In the rows, 128 means zero.
Rotation paths and how fast each direction turns (deg/step)
Each turn is a multiple of 5 degrees from 10 to 175, or 0.
Each row of a path follows its step; steps can be skipped.

step 3: [131 143 120 126 127 128 128 133 137 124 126 118 124 143 131 121 142 134
 132 132 128 129 119 126 130 128 130 130 123 121 126 123 137 126 131 131
 128 117 135 119 135 130]
step 5: [140 131 126 132 120 128 130 125 131 126 125 127 130 122 135 136 124 129
 122 126 124 125 115 118 122 123 141 131 126 129 148 129 122 133 123 127
 131 131 127 126 139 126]
step 6: [128 120 119 121 136 130 134 131 133 134 137 128 134 138 116 136 126 121
 121 136 131 134 124 128 121 119 131 132 129 126 130 127 125 118 128 136
 137 139 132 124 127 120]
step 7: [117 133 135 130 126 130 127 114 133 143 124 132 123 132 132 132 129 123
 128 129 127 138 129 123 119 129 131 129 129 136 123 129 136 134 135 138
 138 130 137 129 139 136]
step 9: [116 132 137 122 125 135 131 135 131 126 123 128 131 119 136 125 128 139
 121 134 131 129 132 132 121 123 127 118 136 126 134 125 116 136 136 125
 136 131 124 119 130 118]
step 13: [134 124 134 118 128 139 136 125 132 119 126 118 118 124 133 138 124 121
 131 133 119 124 135 136 128 128 131 122 134 130 137 126 132 128 129 131
 116 139 132 133 125 127]
step 17: [122 128 131 132 126 119 143 123 116 122 123 130 120 135 134 123 120 130
 113 126 122 128 131 126 143 128 129 127 128 130 128 130 120 128 130 121
 120 134 127 118 123 123]
step 19: [123 138 113 130 139 123 128 122 124 121 127 123 121 133 129 124 135 129
 136 127 125 136 130 128 134 120 124 135 134 120 128 122 139 135 120 134
 126 125 116 127 131 127]
step 23: [138 133 117 138 133 124 127 122 131 139 121 135 129 125 125 127 122 132
 132 129 118 129 127 126 120 133 135 127 122 138 127 122 129 137 128 137
 133 137 128 115 134 136]
Directions:
[123 127 130 126 129 128 128 128 131 126 133 125 131 125 127 129 127 127
 128 133 127 128 130 128 130 131 127 127 127 133 129 128 126 127 128 129
 128 128 128 129 127 129]	160
[127 130 130 129 129 128 130 129 130 130 129 127 127 127 121 129 124 130
 131 127 131 129 125 129 127 128 129 132 128 126 127 129 128 131 127 130
 127 130 124 127 127 128]	85
[127 128 126 129 128 130 123 125 127 127 131 128 126 129 125 128 130 126
 121 127 131 130 127 129 128 127 129 131 127 129 125 129 128 128 128 129
 129 127 130 130 127 128]	80
[129 127 127 129 128 128 127 127 130 124 125 132 128 124 127 130 130 130
 128 127 130 130 128 124 128 132 124 129 130 128 131 126 130 129 127 129
 129 129 128 126 124 131]	95

step 1: [133 134 128 139 118 122 128 123 123 129 125 138 128 133 127 130 139 128
 127 133 136 126 121 121 123 133 127 131 118 136 121 123 123 120 126 119
 124 114 127 139 123 129]
step 4: [131 122 122 128 132 128 123 119 137 129 134 113 141 133 128 126 134 129
 130 119 125 133 129 125 123 125 134 134 129 127 127 133 126 130 132 121
 113 133 142 136 124 135]
step 5: [135 136 129 117 122 121 129 134 131 136 121 121 131 130 123 122 128 131
 134 124 133 128 136 125 133 119 141 127 132 128 126 141 127 129 137 136
 124 131 132 117 123 138]
step 6: [128 135 131 119 125 128 132 133 129 135 122 133 137 126 122 129 139 128
 122 134 136 128 120 124 115 125 125 132 126 126 132 125 113 115 132 140
 125 129 130 121 124 133]
step 9: [128 133 116 120 135 126 128 133 135 123 135 115 130 123 139 129 133 128
 137 123 132 128 124 134 120 130 121 132 130 131 133 121 121 129 121 116
 124 128 120 132 136 121]
step 17: [136 122 122 128 129 129 133 130 129 123 123 137 132 124 115 125 134 121
 123 120 119 117 132 125 124 125 129 140 129 137 126 133 136 133 122 113
 123 129 135 124 127 130]
step 22: [134 127 127 119 139 126 131 126 140 125 127 118 127 124 132 130 120 131
 128 123 120 119 121 126 117 118 136 136 127 130 130 138 120 128 124 131
 133 136 139 121 133 131]
step 25: [122 131 136 123 126 128 122 127 133 134 132 136 124 123 129 126 129 131
 131 127 118 131 127 125 135 124 119 129 127 123 129 133 134 127 112 125
 137 123 119 125 145 113]
step 27: [131 125 120 129 125 128 130 120 143 117 135 121 125 134 126 130 121 132
 133 132 131 114 132 129 130 138 125 134 127 134 126 138 125 136 120 113
 124 125 127 129 124 125]
Directions:
[127 125 126 129 130 129 128 127 125 130 128 130 128 129 125 125 131 124
 128 127 131 130 130 124 128 126 129 126 128 131 127 131 124 129 129 127
 128 130 132 130 129 129]	25
[127 128 130 128 125 128 130 129 127 126 130 128 125 127 127 127 127 128
 130 129 124 125 127 128 126 123 127 127 128 127 130 131 127 134 132 125
 127 128 127 127 129 129]	145
[129 127 124 127 127 126 128 130 125 132 126 129 129 131 129 127 127 129
 127 126 123 129 130 130 131 126 128 128 130 125 126 129 127 130 125 128
 131 128 126 130 126 128]	140
[125 129 129 130 131 124 129 129 125 128 129 126 125 129 124 126 125 132
 127 129 130 128 131 129 126 128 125 129 126 127 128 129 127 126 128 128
 128 126 128 133 129 124]	60
[130 125 128 129 126 128 127 126 130 129 127 127 129 124 124 129 127 128
 132 132 124 124 131 127 128 129 129 124 128 129 127 126 126 127 127 129
 130 130 128 131 131 128]	10
[131 130 132 128 129 126 128 127 127 130 128 126 126 126 131 127 127 129
 130 126 129 130 130 126 130 127 129 130 130 130 126 126 123 128 128 128
 130 126 127 124 132 128]	110

step 1: [126 127 130 128 126 123 128 142 120 139 133 122 128 123 134 133 128 127
 129 132 126 116 133 123 113 136 137 129 117 121 125 128 132 126 131 126
 135 129 130 127 130 143]
step 9: [121 135 131 132 134 136 134 135 122 141 138 123 127 127 144 130 135 137
 135 132 127 122 136 129 131 128 131 137 123 125 122 130 127 126 126 125
 124 136 131 120 135 135]
step 14: [126 132 118 122 132 137 127 129 117 143 139 127 126 131 127 120 135 129
 127 135 123 123 141 131 128 124 126 136 132 129 129 123 129 128 125 128
 135 135 123 117 119 131]
step 17: [126 132 126 138 134 126 124 127 118 139 128 123 122 121 139 135 130 126
 128 127 135 128 137 129 118 135 133 133 125 135 128 122 142 135 121 126
 125 133 127 121 138 132]
step 22: [128 127 118 130 128 133 127 134 115 142 135 125 129 115 125 126 135 124
 126 116 133 131 130 126 121 128 120 131 130 135 135 124 132 123 118 133
 131 130 126 115 130 132]
step 23: [129 118 140 125 129 119 132 130 122 141 135 132 118 128 124 125 129 124
 132 140 128 125 133 123 119 135 127 136 129 127 123 116 125 121 126 135
 131 133 130 118 123 130]
step 24: [119 135 131 127 130 126 134 129 125 139 136 131 124 127 142 137 131 135
 124 127 123 117 142 119 122 132 130 139 123 124 131 129 122 125 124 127
 126 125 119 125 136 131]
step 26: [134 132 117 131 128 121 127 133 116 138 140 125 133 133 122 134 132 137
 132 124 135 130 124 124 122 129 140 138 127 133 124 122 135 121 131 127
 130 122 127 122 125 135]
step 27: [137 126 133 135 139 129 137 139 125 134 132 133 124 118 132 123 124 128
 133 125 134 126 135 127 121 120 129 127 122 126 131 120 125 122 121 129
 127 123 130 111 127 138]
Directions:
[129 125 124 127 130 128 125 129 128 127 128 127 130 129 122 125 129 134
 127 129 129 129 128 127 129 129 126 129 131 133 129 129 128 129 127 130
 128 128 127 127 129 130]	95
[123 124 129 127 127 129 130 127 127 132 127 129 127 128 126 132 131 127
 127 128 131 129 131 126 129 132 126 130 127 127 127 130 127 130 128 130
 129 130 127 130 127 126]	45
[126 127 128 130 127 128 131 128 130 125 126 127 130 127 132 126 128 132
 126 130 129 127 132 126 123 130 131 128 131 127 129 131 127 128 128 128
 126 130 132 127 127 129]	95
[128 126 129 129 128 124 123 127 128 131 127 128 125 127 131 128 128 130
 131 127 130 131 129 129 129 125 127 126 130 126 134 129 127 129 125 129
 128 127 130 130 126 128]	145
[130 127 126 128 127 129 128 123 129 132 128 129 132 127 129 129 130 128
 126 126 128 127 129 134 130 131 129 126 131 130 129 126 130 127 129 126
 126 129 127 128 125 130]	95
[131 126 127 128 130 129 129 128 131 127 125 130 127 130 127 129 127 123
 130 133 130 126 130 128 128 129 128 127 127 130 129 124 126 133 126 126
 129 127 131 125 126 128]	170
